Each row has a name. Each piece below is followed by the name of the row it came from, unless a question asks for something else. Each question is about the rows just above it.

[  8 -17  -8  -6 -16   2 -14  -3  -2  -5   9  -3  16   1  -9  -5  30 -10
  -3 -19 -10  -8  45   6  -9  -5  20   0  13  -8 -10  -4  -2 -13   3 -21
 -14  -3  -5   8  -9  12  14 -18  15   7   2  19  -1 -25   2  -6   5 -19
   2  -5   9  -4 -93 -11  42  -7  15] = A
[  8 -25 -24  -3 -21  -3 -31 -23  -2   3   2 -26  -3  21   0   8   0  15
  30  53   6 -19  17   5 -28  11  16  20  -8 -24  18   8 -33  -6 -16 -49
 -23  -7   8  -7  -6  23  53 -27  14 -10  20  10   2 -35   4 -26  -5 -40
   4  11  20 -34 -93  -7  42 -36  -8] = K
[-12  30  22   7  26   0  31  16  18   3  -1  19 -11 -11   3  -3  -7 -14
 -26 -44  -2  19 -63   8  24  -3 -27 -13  -7  22  -3  -1  22  15   7  48
  26   8   0  -2  11 -25 -44  32 -21   0 -14 -23   0  43  -4  21  -1  40
  -4  -3 -19  24 -93  13  42  28  -7] = Y
[ 10 -15   0 -10 -15   5  -5  10  -2 -10  11  11  30 -19  -5  -9  16   1
  -3 -10 -10  -3  70   6   2 -17  27 -13  30   0 -31 -13  17 -21  17  -6
 -11  -1 -15  19 -12   8 -10 -16  19  20  -9  30  -3 -23   2   6  12  -8
   1 -17   3  16 -93 -15  42  11  33] = R
[ -7 -23 -49] is which row, read backwards?
K
[-10 -10  -3   1  16  -9  -5 -19  30] is which row, read backwards?
R
Which row holds this, read backwards? [-3  9 -5 -2]
A

[ 41  72  -1 -25  18  39 -87] -> S
[ -4  50 -31 -57  39  18 -87] -> Q
[ 16  51 -51 -29  55  32  24] -> V
[ 48 -31  50 -57  42  63  45] -> F
Which row holds [-51  51  16] read backwards?
V
Which row holds this, read backwards? [-87  18  39]
Q
Which row holds this, read backwards? [-31  48]
F
Which row holds this, read backwards? [-57 -31  50]
Q
Which row holds [ 32  55 -29 -51  51  16] read backwards?
V
[ 63  42 -57  50 -31  48] is which row, read backwards?
F
Which row holds this, read backwards? [ 39  18 -25  -1]
S

[-34  90 -61   0 -71 -74] = J
[-57  66 -36   0 -19   2] = N
[-57  66 -36   0  25   2] = P
[-57  66 -36   0 -46 -58] = U
[-61  84 -50   2 -57 -75] = Z
[ 84 -53 -57  25   0  37] = X
Which row holds this, read backwards? [-74 -71   0 -61  90]
J
Which row holds this, read backwards? [ 2 25  0]
P
Which row holds [-58 -46] read backwards?
U
[ 25   0 -36  66 -57] is which row, read backwards?
P
Which row holds [-46   0 -36  66 -57] read backwards?
U
Which row holds [-50  84] read backwards?
Z

[-20 -57  75 -86 -77] = D
[-52 -65  87 -61 -53] = L
[ 31  22 -29   4   2] = W
[ 54  15 -22 -37 -38] = M
[ 95  46 -63 -30 -34] = T
Which row holds [  2   4 -29] read backwards?
W
Which row holds [-63  46] read backwards?
T

[  8 -34  -4  34   5 -20   6  -6  28  -9  31 -92  51] = tera
[ 28   4  -4  25  16 -25 -44 -54  25 -82  32 -16 -14] = zitep
[-10  29 -23 -65 -43 -10  25  66 -20 -13  16  27 -18] = vafe
[ -5  28   4  -4  25  16 -25 -43 -15  -5 -34  83 -50] = roka
[ -3  28 -41  -2  37 -24 -25 -64  12 -60   5  28 -34] = Gukat
[-25 -44 -15  -5  35  13 -31 -60 -12 -16 -35  88 -56] = zure
[-64 -25 -24  37] is which row, read backwards?
Gukat
Which row holds this, read backwards? [-13 -20]
vafe
Which row holds [-43 -25  16  25  -4   4  28] read backwards?
roka
Which row holds [ 88 -35 -16 -12 -60 -31  13  35  -5 -15] read backwards?
zure
Which row holds [ -5 -15 -43 -25] read backwards?
roka
[ 32 -82  25 -54 -44 -25] is which row, read backwards?
zitep

[-50 -27   4 -32  28  20   7 -34   1 -10   2   1 -19 -27 -65 -26 -22  -2
  10  10 -18   4  22  14 -21  24 -27 -48 -27   3 -29  36   8  11  24 -10
  -3 -18 -49 -15   4 -53   1 -15  48   0  36  -7  31  32 -18 -18   3   3
   1  48  19]  loten
[-35  10  26  39 -22 -68 -12 -33  -1  -4   7  31 -19 -10 -59 -14 -22   8
  19  10  -6  12  21   8 -18  14 -22 -40 -22   4 -28  19  24   4  23 -10
  -3 -15 -46 -18   6 -24  13 -18  46   5  34 -18  35  37  -6  -8  -7 -11
  16  44  17]  Gev
[-20  -1  15  21 -14 -29  -5 -14  -2   5   7  46  -9  15 -22   6 -11  16
  19  10  11  15  10  -3  -7  -6  -5 -10  -4   3 -12  -9  32  -5   8 -10
   0  -2 -18 -12   4  21  20 -12  18   7  14 -20  21  22  11   7 -16 -21
  24  16   6]  gif
[-35  16  28  41 -22 -79 -13 -39   1 -10   3   7 -22 -28 -73 -27 -25   0
  13  10 -18   6  25  15 -23  26 -30 -53 -30   3 -32  37  11  10  27 -10
  -3 -20 -55 -18   5 -55   4 -18  55   1  41 -10  36  37 -18 -18   2   1
   4  53  21]  zazit
[-24   2  18  26 -16 -39  -7 -19  -2   3   7  42 -12   9 -31   2 -14  15
  19  10   7  14  12  -1 -10  -1 -10 -18  -9   4 -17  -2  30  -2  12 -10
  -1  -5 -25 -14   6  11  18 -14  26   7  19 -19  25  26   7   3 -14 -19
  21  23   8]  Teb
[-38  14  30  44 -24 -80 -13 -39  -1  -7   6  22 -22 -19 -71 -21 -26   5
  17  10 -12  10  25  13 -22  20 -28 -50 -27   4 -32  29  20   7  27 -10
  -3 -18 -54 -20   6 -40  11 -20  55   4  40 -16  39  40 -12 -14  -4  -6
  12  52  20]  furav
[-38  15  30  44 -24 -84 -14 -41   0  -9   5  14 -23 -26 -75 -26 -27   2
  15  10 -17   8  26  14 -24  25 -31 -54 -31   4 -34  36  15  10  29 -10
  -3 -20 -58 -20   6 -51   6 -20  57   3  42 -13  39  40 -17 -18  -1  -3
   7  56  22]  punal
[  6 -20  54  33 -19 -53  -9 -26  -2   0   7  37 -16   0 -45  -6 -18  12
  19  10   1  13  16   4 -14   6 -16 -29 -15   4 -22   7  27   0  17 -10
  -2 -10 -35 -16   5  -5  17 -16  35   7  26 -18  30  31   1  -2 -11 -15
  19  33  12]  duk
Which row holds [  7  20  29 -32   4 -27 -50] read backwards?
furav
Which row holds this, read backwards? [ 57 -20   6]
punal
[  7  -4  -1 -33 -12] is which row, read backwards?
Gev
Which row holds this, read backwards? [-19 -22]
furav
Which row holds this, read backwards? [-18   8  21  12  -6  10  19   8]
Gev

[  9 -66  73  57  -2] : C
[24 45 83 95 83] : E
[45 24 83 95 23] : G
Which row holds [23 95 83 24] read backwards?
G
[83 95 83 45] is which row, read backwards?
E
Which row holds [83 24 45] read backwards?
G

[-17 -15   5   9  18   1 -31   4   7  -2 -40  -4 -36  10  10  -9] : Vegod
[-17 -15   5   9  18   1 -31   4   7  -2  59  -4 -36  10  10  -9] : zipin
[-17 -18   3  16  30  -2 -35   3  10  -4 -44  -3 -39  20  17 -12] : Muluf
[ 21  18  -9   3  -9   1  39 -20 -16  22  90  23  84 -13  -8  41] : rebo
[ 10  17  13 -10 -23   1  20  11  -7  13  23   7  17 -15 -12  17] : fegir
[ 42  32  -8 -18 -16  11  53  -9  -7  12  58  17  59 -15 -19  22] : bokun
[21 18 -9  3 -9  1 39 -9  1  1 51  5 46  1  3  8] : zum
[ 52  41  -7  -9 -20  13  73  -9   3  15  88  22  85 -11  -9  26] : Mef
[ -2 -18 -21  19  28   9 -11 -20  22 -16  -9  -4  -2  20  22 -21] : nev
[ 46  48   5 -11 -11  14  56   5 -10  27  52  22  49  -9 -14  42] : vafi
[ 29  21  -8 -10 -11   0  43  -7  -6   5  53  10  51  -5 -10  12] : Risev
Which row holds this, read backwards? [-16  22 -20]
nev
Which row holds [-20 -11   9  28  19 -21 -18  -2] read backwards?
nev

[ -4   3  11   3 -20   5  17  -6   9  -7  28 -40  -8   2   8 -21  -5   8
   5  15  29 -26   2  39   2 -23   2   8   5   6   8  -6  -8  10 -16 -15
  -1  -7  48  -7  -9   2   4  -6  -6  -3   8  -6 -10 -29 -12] : Banit
[ 11   1   0   5 -24  26  22  -5   3   9  -7 -67   5  11  11  12 -13   3
   9 -18  45  -1   6 -25   2 -35 -20  -9  -4  -5  -9 -10 -13  -9  10 -16
   5  35  27  13 -17 -11  -7   2   4  19  17 -28 -16  27  10] : mepi
[ 11   1   0   5 -24  26  22  -5   3   9  -7 -67   5  11  11  12 -13   3
   9 -18  45  -1   6 -25   2 -35 -20  -9  -4  -5  -9 -10 -13  -9  10 -16
   5  35  27  13 -17 -11  -7  30   1 -11  -7  -1 -60  19   2] : bona
[ 12 -13   1   5 -24  26  22  -5   3   9  -7 -67   5  11  11  12 -13   3
   9 -18  45  -1   6 -25   2 -35 -20  -9  -4  -5  -9 -10 -13  -9  10 -16
   5  35  27  13 -17 -11  -7  30   1 -11  -7  -4 -60  19   2] : vot
[  0 -23   8   1  20  -3  23  -8   2   7  20  78   2   4  -5 -10   9   0
   9 -18 -37 -13  -9   3  -9  34   2 -18  19   1 -14 -12  -8 -13   0 -25
 -20 -14  19   1  10   4  14  -2   2  -1   5  26  27  21  17] : kuv
q: [ 11   1   0   5 -24  26  22  -5   3   9  -7 -67   5  11  11  12 -13   3
   9 -18  45  -1   6 -25   2 -35 -20  -9  -4  -5  -9 -10 -13  -9  10 -16
   5  35  27  13 -17 -11  -7  30   1 -11  -7  -1 -60  19   2]
bona
q: [ -4   3  11   3 -20   5  17  -6   9  -7  28 -40  -8   2   8 -21  -5   8
   5  15  29 -26   2  39   2 -23   2   8   5   6   8  -6  -8  10 -16 -15
  -1  -7  48  -7  -9   2   4  -6  -6  -3   8  -6 -10 -29 -12]
Banit

[ 53  45  61 -12 -53 -11   7] : pavot
[-42 -11 -47 -25   9  11 -19] : Nusi
[ 42  59  67  30 -32  -4  75] : Sabag
[ 59  67  42 -13 -71 -14   2] : Dala
[-57 -13 -53   3  35  19  38] : Dizo
[-43 -57 -55 -26  40   0 -41] : fofil
[-35 -47 -11  49  49  -3  47] : Reku
Which row holds this, read backwards? [-53 -13 -57]
Dizo
[-53 -12  61  45  53] is which row, read backwards?
pavot
[67 59 42] is which row, read backwards?
Sabag
[-42 -11 -47 -25   9  11 -19] is in which row?
Nusi
Which row holds [ 19  35   3 -53 -13] read backwards?
Dizo
Which row holds this, read backwards? [  0  40 -26]
fofil
[-13  42  67] is which row, read backwards?
Dala

